128 stands for zero in the data rows.
Every row has a hidden score. In each pair, how much higher is the second row's than the first's? 15 means about the same, 30 much higher and 0 much lower. The score is a weighted sum of the row's numbers plus the product of two more (or one squared), each taken from its middle value.
[170, 133, 103, 127, 135, 162, 124, 105, 111, 154, 114, 157, 164, 140]
[095, 127, 114, 122, 154, 092, 155, 157, 132, 101, 130, 114, 139, 120] ~ 19
[147, 144, 148, 143, 107, 148, 104, 114, 124, 152, 137, 138, 117, 146]
[112, 122, 098, 109, 153, 106, 159, 141, 124, 109, 119, 120, 148, 115] ~ 14
[140, 142, 139, 150, 121, 140, 110, 131, 125, 145, 139, 145, 136, 150]
[141, 130, 103, 135, 149, 136, 134, 133, 119, 135, 121, 151, 173, 142] ~ 16
[147, 147, 158, 155, 102, 150, 097, 118, 127, 156, 145, 144, 116, 153]
[165, 134, 131, 143, 117, 165, 103, 106, 121, 159, 127, 154, 142, 147] ~ 13
[110, 118, 096, 092, 152, 100, 168, 131, 122, 103, 111, 108, 134, 100]
[097, 110, 090, 090, 163, 091, 176, 144, 128, 089, 109, 104, 139, 094] ~ 14
[118, 121, 122, 123, 137, 117, 137, 134, 130, 117, 126, 123, 132, 121]
[123, 135, 121, 117, 132, 116, 143, 127, 122, 123, 130, 120, 125, 122] ~ 15
[150, 055, 098, 059, 121, 164, 139, 072, 140, 105, 066, 097, 093, 057]
[167, 133, 139, 134, 105, 168, 102, 093, 120, 160, 125, 145, 121, 139] ~ 17
[151, 150, 132, 147, 122, 143, 115, 123, 116, 154, 139, 150, 144, 154]
[220, 231, 195, 216, 061, 201, 043, 088, 090, 247, 194, 204, 136, 240] ~ 24
[135, 139, 119, 128, 134, 128, 134, 126, 119, 135, 129, 136, 142, 135]
[088, 105, 145, 147, 137, 109, 120, 168, 156, 098, 132, 118, 126, 124] ~ 18
[117, 105, 136, 113, 119, 127, 126, 120, 140, 112, 118, 109, 100, 104]
[090, 057, 068, 077, 182, 101, 177, 148, 147, 062, 074, 100, 155, 066] ~ 12
[124, 125, 130, 125, 127, 127, 127, 127, 130, 125, 127, 124, 123, 124]
[105, 135, 094, 093, 155, 087, 177, 137, 115, 104, 122, 106, 135, 106] ~ 17
[058, 105, 135, 100, 140, 065, 165, 160, 150, 070, 126, 073, 085, 084]
[156, 110, 103, 093, 126, 152, 137, 089, 119, 134, 100, 125, 123, 104] ~ 1
[118, 147, 161, 155, 112, 123, 110, 141, 134, 136, 152, 128, 110, 149]
[111, 132, 120, 138, 147, 108, 138, 153, 128, 119, 134, 132, 151, 136] ~ 14
[113, 092, 100, 084, 143, 115, 157, 120, 134, 096, 100, 101, 117, 084]
[172, 149, 131, 123, 105, 163, 114, 086, 110, 163, 128, 141, 118, 138] ~ 12
[104, 128, 138, 141, 135, 108, 128, 156, 139, 114, 138, 124, 129, 133]
[146, 091, 131, 107, 111, 158, 114, 097, 140, 126, 104, 118, 101, 099] ~ 10
[118, 123, 121, 123, 136, 119, 138, 137, 131, 116, 124, 122, 132, 120]
[090, 066, 075, 088, 179, 098, 173, 154, 146, 068, 085, 106, 155, 076] ~ 15
[140, 141, 140, 150, 120, 140, 110, 128, 125, 145, 139, 144, 136, 150]
[127, 129, 134, 142, 128, 131, 120, 136, 131, 131, 134, 137, 136, 139] ~ 16
[141, 148, 178, 185, 096, 154, 073, 137, 139, 159, 158, 155, 122, 173]
[109, 114, 116, 109, 140, 110, 149, 134, 130, 107, 118, 112, 125, 108] ~ 12
[110, 133, 120, 139, 146, 108, 139, 155, 130, 118, 134, 133, 150, 136]
[171, 131, 102, 127, 134, 162, 123, 105, 112, 154, 115, 157, 163, 141] ~ 12
[092, 142, 145, 152, 140, 094, 130, 170, 137, 113, 152, 124, 133, 142]
[123, 125, 111, 114, 140, 119, 145, 128, 123, 119, 120, 123, 135, 118] ~ 12
[173, 169, 206, 228, 073, 189, 031, 132, 134, 197, 177, 189, 136, 213]
[110, 139, 139, 149, 133, 110, 127, 155, 134, 123, 144, 131, 139, 142] ~ 9
[138, 161, 156, 143, 102, 131, 112, 117, 120, 151, 151, 130, 105, 149]
[123, 135, 121, 112, 132, 115, 144, 124, 121, 124, 129, 118, 121, 122] ~ 13
[105, 133, 095, 094, 156, 087, 178, 136, 116, 104, 120, 106, 135, 106]
[168, 133, 138, 134, 103, 169, 101, 094, 121, 159, 124, 144, 121, 139] ~ 11
[149, 137, 103, 122, 139, 138, 138, 116, 112, 142, 120, 143, 156, 136]
[119, 131, 124, 153, 145, 121, 124, 155, 132, 126, 137, 147, 161, 148] ~ 21
[080, 216, 219, 190, 085, 070, 108, 172, 126, 146, 217, 112, 069, 185]
[174, 163, 194, 231, 085, 192, 033, 139, 137, 194, 170, 196, 154, 216] ~ 17
[097, 127, 081, 044, 153, 072, 210, 111, 107, 087, 106, 071, 096, 066]
[102, 128, 138, 142, 134, 107, 129, 157, 138, 114, 138, 123, 130, 133] ~ 5
[130, 130, 114, 127, 140, 125, 138, 131, 123, 127, 124, 133, 146, 130]
[129, 128, 113, 126, 141, 126, 137, 132, 123, 129, 125, 133, 146, 131] ~ 16
[231, 129, 177, 170, 051, 248, 029, 048, 126, 213, 128, 180, 104, 168]
[123, 120, 121, 102, 127, 120, 145, 117, 127, 116, 118, 110, 108, 105] ~ 17
[141, 142, 127, 129, 124, 134, 127, 118, 118, 140, 131, 134, 131, 135]
[113, 093, 101, 086, 142, 116, 156, 120, 134, 096, 098, 099, 115, 083] ~ 18
[083, 087, 131, 152, 154, 108, 121, 185, 165, 087, 123, 127, 153, 122]
[138, 145, 127, 128, 125, 130, 129, 120, 117, 140, 134, 135, 132, 138] ~ 12
[172, 169, 205, 227, 074, 189, 031, 131, 136, 198, 177, 188, 136, 215]
[139, 135, 126, 125, 124, 135, 128, 118, 121, 137, 128, 131, 127, 130] ~ 3
[151, 104, 096, 111, 142, 151, 134, 110, 125, 128, 101, 139, 153, 116]
[081, 143, 126, 128, 150, 073, 161, 170, 127, 102, 145, 110, 131, 127] ~ 21
[186, 082, 060, 040, 133, 177, 159, 042, 106, 131, 058, 117, 120, 064]
[096, 109, 091, 091, 163, 090, 175, 143, 128, 089, 109, 104, 139, 094] ~ 20
[139, 144, 138, 150, 123, 137, 113, 133, 124, 144, 140, 145, 139, 150]
[133, 127, 140, 159, 126, 143, 104, 142, 135, 137, 136, 150, 145, 150] ~ 18
[139, 132, 109, 115, 135, 130, 141, 116, 115, 132, 121, 131, 137, 125]
[134, 142, 098, 133, 157, 120, 146, 144, 116, 133, 127, 149, 179, 145] ~ 17
[117, 122, 121, 122, 136, 119, 137, 135, 131, 117, 126, 123, 132, 122]
[109, 116, 115, 109, 140, 108, 149, 136, 132, 106, 119, 111, 122, 108] ~ 16
[145, 136, 123, 141, 131, 145, 117, 125, 123, 142, 129, 149, 151, 144]
[148, 143, 126, 122, 118, 140, 128, 108, 115, 146, 130, 133, 122, 133] ~ 15
[118, 131, 129, 131, 132, 117, 132, 138, 130, 121, 132, 127, 132, 130]
[009, 088, 095, 075, 189, 014, 215, 204, 155, 021, 113, 050, 114, 058] ~ 29
[153, 131, 097, 133, 149, 146, 130, 125, 116, 142, 117, 159, 179, 143]
[090, 057, 068, 078, 182, 102, 176, 149, 146, 062, 074, 102, 155, 065] ~ 15
[164, 215, 155, 198, 114, 140, 097, 140, 097, 196, 183, 185, 172, 216]
[116, 121, 109, 104, 141, 111, 153, 128, 125, 112, 119, 114, 126, 108] ~ 7
[111, 098, 159, 112, 099, 130, 115, 113, 149, 110, 121, 094, 064, 096]
[122, 120, 121, 102, 127, 120, 144, 116, 125, 117, 118, 108, 109, 106] ~ 11
[116, 161, 165, 184, 122, 119, 102, 165, 134, 144, 167, 150, 142, 176]
[083, 147, 125, 128, 150, 074, 159, 169, 127, 102, 146, 110, 130, 127] ~ 11
[161, 150, 240, 192, 033, 189, 027, 096, 148, 185, 171, 139, 044, 171]
[100, 065, 107, 071, 139, 115, 155, 117, 151, 078, 086, 082, 092, 057] ~ 18
[080, 217, 219, 189, 085, 070, 106, 172, 127, 147, 217, 112, 067, 185]
[139, 126, 165, 131, 090, 149, 098, 106, 136, 139, 134, 117, 079, 124] ~ 6
[146, 168, 136, 115, 108, 125, 138, 100, 104, 153, 144, 122, 102, 135]
[110, 106, 002, 056, 228, 079, 234, 148, 099, 079, 078, 125, 227, 085] ~ 10
[183, 152, 119, 152, 124, 173, 104, 103, 107, 176, 131, 174, 169, 166]
[081, 147, 160, 160, 130, 087, 126, 180, 143, 110, 161, 120, 121, 147] ~ 17
[149, 175, 090, 147, 163, 122, 150, 142, 095, 154, 141, 170, 205, 172]
[115, 106, 115, 102, 136, 119, 144, 124, 134, 107, 112, 107, 115, 100] ~ 8
[135, 116, 120, 112, 127, 135, 132, 113, 126, 126, 117, 123, 121, 115]
[154, 137, 132, 141, 119, 151, 111, 113, 121, 152, 131, 146, 137, 146] ~ 16
[109, 135, 121, 129, 144, 103, 145, 149, 129, 115, 135, 124, 139, 130]
[127, 112, 108, 103, 138, 124, 146, 119, 127, 116, 110, 119, 130, 107] ~ 13
[096, 130, 143, 125, 124, 098, 137, 145, 137, 109, 138, 105, 101, 119]
[121, 130, 128, 135, 134, 122, 129, 140, 129, 124, 132, 130, 135, 133] ~ 11
[140, 135, 138, 143, 120, 143, 111, 125, 126, 142, 135, 140, 130, 142]
[144, 131, 112, 116, 135, 135, 137, 115, 116, 136, 120, 136, 140, 126] ~ 13
[105, 117, 136, 124, 129, 111, 132, 139, 139, 109, 128, 112, 113, 116]
[159, 061, 057, 085, 165, 166, 145, 103, 129, 111, 064, 143, 181, 088] ~ 7
[111, 114, 102, 100, 150, 108, 158, 133, 128, 105, 112, 113, 132, 102]
[111, 138, 138, 148, 133, 111, 126, 154, 132, 123, 143, 131, 138, 143] ~ 16
[144, 144, 137, 139, 117, 138, 119, 119, 122, 147, 136, 138, 126, 142]
[100, 065, 106, 072, 139, 115, 155, 116, 150, 078, 085, 083, 091, 059] ~ 20
[119, 131, 126, 134, 137, 118, 132, 140, 129, 123, 133, 130, 140, 133]
[170, 131, 102, 128, 134, 163, 123, 106, 112, 154, 113, 157, 164, 140] ~ 13
[140, 130, 113, 125, 136, 135, 133, 124, 121, 134, 122, 138, 145, 131]
[082, 145, 125, 126, 150, 074, 161, 168, 126, 102, 146, 109, 131, 128] ~ 19
[122, 140, 092, 136, 168, 109, 154, 156, 116, 123, 129, 147, 190, 144]
[094, 151, 123, 121, 146, 081, 161, 154, 122, 110, 145, 111, 128, 127] ~ 15
[123, 133, 121, 117, 134, 114, 142, 128, 123, 124, 129, 120, 125, 123]
[096, 087, 140, 139, 134, 119, 117, 158, 161, 095, 120, 118, 123, 113] ~ 16
[176, 176, 198, 228, 079, 187, 036, 133, 130, 200, 177, 192, 143, 218]
[143, 144, 136, 138, 117, 139, 118, 118, 120, 146, 138, 136, 125, 142] ~ 5
[187, 121, 149, 140, 089, 196, 077, 078, 126, 171, 118, 153, 112, 141]
[166, 154, 230, 195, 041, 188, 030, 098, 145, 187, 169, 148, 059, 177] ~ 20
[117, 094, 099, 099, 150, 121, 151, 129, 135, 102, 100, 115, 137, 096]
[114, 099, 159, 110, 100, 130, 114, 112, 149, 111, 121, 093, 065, 094] ~ 23
[106, 116, 135, 125, 128, 111, 132, 142, 138, 110, 127, 113, 112, 116]
[098, 121, 114, 094, 141, 091, 164, 134, 129, 099, 121, 096, 108, 097] ~ 16
[120, 131, 126, 133, 137, 119, 131, 140, 130, 124, 133, 131, 138, 133]
[120, 090, 159, 107, 093, 141, 109, 105, 154, 111, 115, 094, 060, 089] ~ 18
[175, 175, 199, 226, 078, 187, 036, 130, 131, 200, 178, 192, 144, 218]
[106, 141, 143, 164, 136, 111, 119, 165, 136, 124, 149, 138, 148, 153] ~ 6
[094, 129, 117, 113, 146, 090, 157, 149, 128, 102, 131, 107, 125, 112]
[084, 087, 131, 152, 153, 109, 120, 184, 162, 088, 123, 129, 151, 123] ~ 14
[117, 112, 104, 098, 144, 113, 155, 126, 127, 108, 111, 111, 128, 101]
[110, 115, 116, 109, 139, 109, 148, 134, 132, 107, 119, 112, 123, 107] ~ 16
[137, 143, 137, 151, 123, 137, 113, 133, 125, 144, 141, 145, 138, 150]
[130, 137, 123, 129, 132, 124, 134, 128, 120, 132, 133, 132, 135, 135] ~ 15
[135, 159, 148, 145, 113, 128, 118, 125, 120, 148, 151, 134, 119, 151]
[115, 118, 077, 074, 162, 098, 186, 124, 114, 101, 104, 103, 136, 091] ~ 12
[160, 154, 082, 138, 163, 139, 144, 131, 099, 153, 125, 172, 208, 159]
[123, 135, 121, 112, 131, 116, 144, 125, 121, 124, 128, 117, 120, 121] ~ 13
[226, 172, 151, 170, 082, 217, 064, 068, 099, 219, 144, 191, 143, 190]
[175, 172, 116, 098, 107, 145, 142, 071, 090, 169, 130, 129, 110, 131] ~ 11
[148, 136, 105, 122, 138, 138, 137, 116, 113, 141, 120, 145, 154, 135]
[136, 151, 113, 137, 141, 123, 138, 136, 113, 140, 136, 147, 161, 148] ~ 16
[117, 114, 095, 090, 150, 108, 165, 123, 121, 105, 108, 107, 129, 096]
[133, 142, 098, 134, 157, 121, 146, 143, 114, 133, 128, 149, 175, 145] ~ 18
[146, 136, 124, 140, 130, 144, 119, 125, 122, 144, 130, 148, 150, 145]
[087, 099, 177, 114, 093, 109, 116, 129, 159, 096, 130, 077, 043, 091] ~ 28
[159, 061, 057, 087, 167, 167, 146, 103, 129, 111, 063, 144, 181, 088]
[139, 134, 104, 136, 149, 133, 134, 136, 117, 136, 125, 152, 171, 143] ~ 21
[100, 063, 106, 072, 137, 114, 154, 116, 150, 078, 085, 081, 093, 059]
[080, 147, 159, 160, 131, 086, 126, 180, 142, 110, 162, 118, 122, 146] ~ 12
[169, 118, 139, 133, 103, 177, 095, 091, 128, 156, 119, 146, 118, 133]
[166, 135, 131, 144, 116, 166, 103, 106, 122, 159, 127, 155, 141, 148] ~ 17
[148, 142, 148, 143, 106, 149, 105, 113, 124, 151, 139, 139, 117, 145]
[139, 134, 104, 135, 150, 132, 135, 136, 119, 136, 125, 150, 171, 143] ~ 17
[114, 122, 098, 108, 156, 106, 160, 140, 122, 109, 116, 121, 150, 115]
[118, 135, 134, 147, 133, 118, 124, 148, 133, 126, 139, 136, 142, 141] ~ 16
[117, 122, 123, 103, 128, 115, 145, 122, 128, 114, 121, 107, 106, 107]
[139, 145, 126, 130, 125, 132, 129, 121, 118, 141, 134, 133, 132, 137] ~ 13
